One vector is turned by the same rotation once a tick. Each row is the vector after some number of ticks, and that number follows the row.
The counts run from 0 to 201.
[ 23   0  -1  -1  -2 -16   7   2   1  18   4   8 -12   9  -2 -12 -10   6
   2  -3 -13  -4  -6 -11 -24  21  -4  12   9  15  10  13   0]
114
[-10 -15  -9 -12   5  -6  24   0  -9 -13   1  12 -10  -1  -3 -18   4 -22
  -7   3  -9  -7   1   6   6  17  -5   1  -3 -10  20  22   3]
70
[  1 -17   3   2  10  -5 -18  11  -7  -1 -10 -14 -10  11 -16  -1  -1 -20
  10  27  -7   3 -10   5  -4   5   6   6   9   6  -4   2 -24]
142
[  8  17   0  22  12   8   3  -4   3  -5  12  12 -22  11   0 -12 -15  -3
  -2   9  14  -4  -6   4   9  10  24 -15  -1   6   3 -11   5]
79
[ 19  10   2   7 -14  -4 -14   3   0  15  -5 -10   3   8   6  19 -11  11
  -5 -12 -13  16   6  -7 -18   5   0   8   4  21 -11  -7  -5]
117
[-23   1   7 -19  10  12  10  -6   6  -9  -9  -6   9  -4  -1 -15   2   2
  -7  17   5  -6   9  11   0 -23   2  -9  10  -8   4   8 -23]
183
[-12 -19  19  -2   4   1 -12  -6  -8   4 -10  -6  -3  -6  -6  16   9 -10
  10   5  -5   1  -9 -19 -14  12 -14  25 -13  -9  -9   8  -2]
145
[  4   2   5   9   8 -11   5 -12 -14   4   6  -2  19  10  17   6  -8 -29
   1   3  -7   2  -8  -5  -4   1  -5  13 -24   5   7  -4  15]
102
[ -8 -13   0  -8  -7  -7  25   2  -8 -19  -8  11  -9  -3  -3  12   6   2
 -11 -10 -11  13   9  -8   2   6  -6   9 -10 -11   1  17  22]
188
[ 17   6   0   2  12  -7 -23   7   6  16   2 -10  11  -4   4 -11   1  -5
  17   9   6 -15  -9  12  -1 -12  -1  -6  18   2   3 -21 -20]
139
[ 13   9   7  10  -6  -4 -25   5  12   2  -3   2  -5  -9   7  19   6  24
  17 -13   8   4  -7   0  -8  -2   1  -9   9   6 -20 -15   3]
20
[-12 -29  17  -5   2 -16  -1   2   8  -2 -16  -6 -18   2   1  -4   8  -8
  16  17 -15   1  -2  -1  -2   3   7   3 -11  10   3  21 -14]
27
[-17  -4  -3   1 -11  18  10 -16 -10  -3  13   4 -12  13 -10  10  -9  -2
 -20   3  -3  14  13 -10   2  15  15   8  -4   9  -5  18  -1]
89
[ -4   2  -9   8   8   5 -21   2   0 -23  -5  -6  -9   3   1  25   5 -23
  -4  20  -8   2   2  12  14  13   2   5  -2   1 -14  -3 -13]
45
[ 13  -3   1   4   2 -24   2  19   6 -13 -21  -1   3 -11   0 -15   6   4
  20  -8   3  -2  -9   6   7  -3 -11 -14 -11  -8   3  -8  18]
39
[-12  -2   5  12   6  10 -22   0  -7 -23  -2   0 -11   3  -3  26   0 -21
   1  17   1   6  -4   5   7  13   2   3 -11  -5 -18  -2  -4]
46
[ 22   5   0   8  -5 -14 -12  -2   8   5   5  16 -25  -6  -2  21   8  10
   7  -8  -8  -4 -13 -14  -3  16  -3   7   8   4  -7   1  10]
18
[  9  -4 -11 -12   6  -2  -6  -3   5  -4   6   7  16   8 -28   5  14  -6
   1  14  -6   3 -19  -5 -11   1 -18  21   0 -13   2   8   6]
14
[  6  -6   1   2  10  -6 -19  10  -3   4  -4 -16  -5   9 -10 -11   3 -17
  13  28  -2  -3 -10  12   0  -2   9   2  13   6   2  -5 -29]
141
[-15  -1   9 -13   7  12  -1  -3  12  -1   4  16 -17 -20   3 -15   8  13
   7  -7  12 -29  -4   3   1  10 -10 -11  15 -11  -2   7  -4]
51
[-10   5  15 -16  17 -10   2  -7  -6  -3   4  11   5  -5  26   2  -3 -22
  -9  10 -15 -14  -3  12 -17   3  -8   3   7  -3  14   8  -8]
201
[-14   2  26   7   5  -1  -3   4   0  -4 -10  -1 -22 -10  24  10  -4  14
   8  -7   6   0   9   0   3  -7  14 -17  -5   1 -14  -9   3]
179
[ 13  -8   2 -15  -4  -8   2  23 -10 -13 -16   8 -10  -6  -7  -4   5  11
  -7  -5   3   1  -1  14 -17   2 -14  -8  25 -19  -5   4  -1]
170
[ 13  11  -7  -5  13 -19  -9  11  15 -14 -13  -1   9  -8  13   2   2 -15
   1   9 -18 -15   0  18   1  -1 -14   1   8   1   8  -7 -11]
42
[ -4   8   1   2   8  -5  -5 -18 -10  18  23   1   3  -5  32  18  -2 -25
  -1  -7  -5 -15  -3  -7   7   8  -3   8  -1   8  14  -6   3]
104
[-16  -2   5   3 -16  13  18 -11 -10   3  11   7  -3   2  -4   5  -7  11
  -9 -18   9  14   5 -18  -1   9   6  -5 -17  -3  -4  10  27]
91
[  7  -1  -8   4   5 -17  -3   9   2  -3 -17 -13 -10  -6  16  16   4 -10
  -1   0 -26  -5  19   4  16  -1  -4  11   3   5  -1  -4 -17]
159
[  4  -5  -9   2 -14  16  -9   7   7   4  -5  -2 -18  -1 -23  -3   8  29
   4  -4  12   8   9  -2  12  -9  11  -4  14  -5 -16   4 -13]
151
[  0 -19  -9 -20 -10  -1 -15  10 -10  -7   1  -1  22   3 -19   7  15  -8
   4   9  -2  15 -20  12 -10  -6 -14  -2  10 -13  -2   6  -5]
12
[  2  13   2  14  -1  12 -10 -16  10  18   6 -17  21   7  -3   8  -5   6
   8   0   6   7   2  -8   4 -18  11   8 -16  13  -9 -17  -4]
120
[ -6  -5  27   5   3  -9   5   9 -14  -2  -9   0  -7   2  22 -17 -17  -4
   3   0   7   1  -7  10 -15  10   7 -22  -3   6  -1  -5   5]
82
[  5  10   9  16  10  -2   3   2  -7  -3   5   8 -23  10   9 -19 -19  -4
   2   5  16   0  -7   7   3  11  24 -23  -5   8   1  -8   8]
80
[ -8   2  -6   0  -2   6  -9 -16 -15  19  27   4  -3  -7  28  18  -1 -19
  -3 -10  -1 -14  -3  -1   8   6   2  -1  10   8   7  -2  -3]
105
[  3  12  -3  -7  -4  -5  16  -4   4 -11  -1  15   6 -10   8  17   4  12
 -15 -21  -8   3  13  -9   1  -4 -18   7  -5 -14   2  -4  27]
190
[  9  -6   4  -8   3   7   4  -4  -3  13  14   7  13  11 -23 -30  -3   1
   2   6  18   2 -28  -5 -19   1  -6   1   0  -7   5   5   9]
111
[ 27   1   1   0 -10 -16   4   4   1  18   0   4 -11   4   1   1 -12   9
  -5 -10 -21   1   2  -9 -23  24  -2  13  12  22   2   7  -3]
115
[ 10  28  -7  17  16  12   2  -9   9  -8  18  14  -8  12  -5  -9 -12  -3
 -10  10  17  -4  -5   5   9   4  16  -9   2  -1  -5 -14   6]
78
[ -3  -7  -1 -13 -10  10   1  10   8  -6  -8  10 -17 -11  -8 -15   0  18
  -5  -3   1 -12   5  15  -6  11  -2 -14  26  -6  -4  12 -15]
53
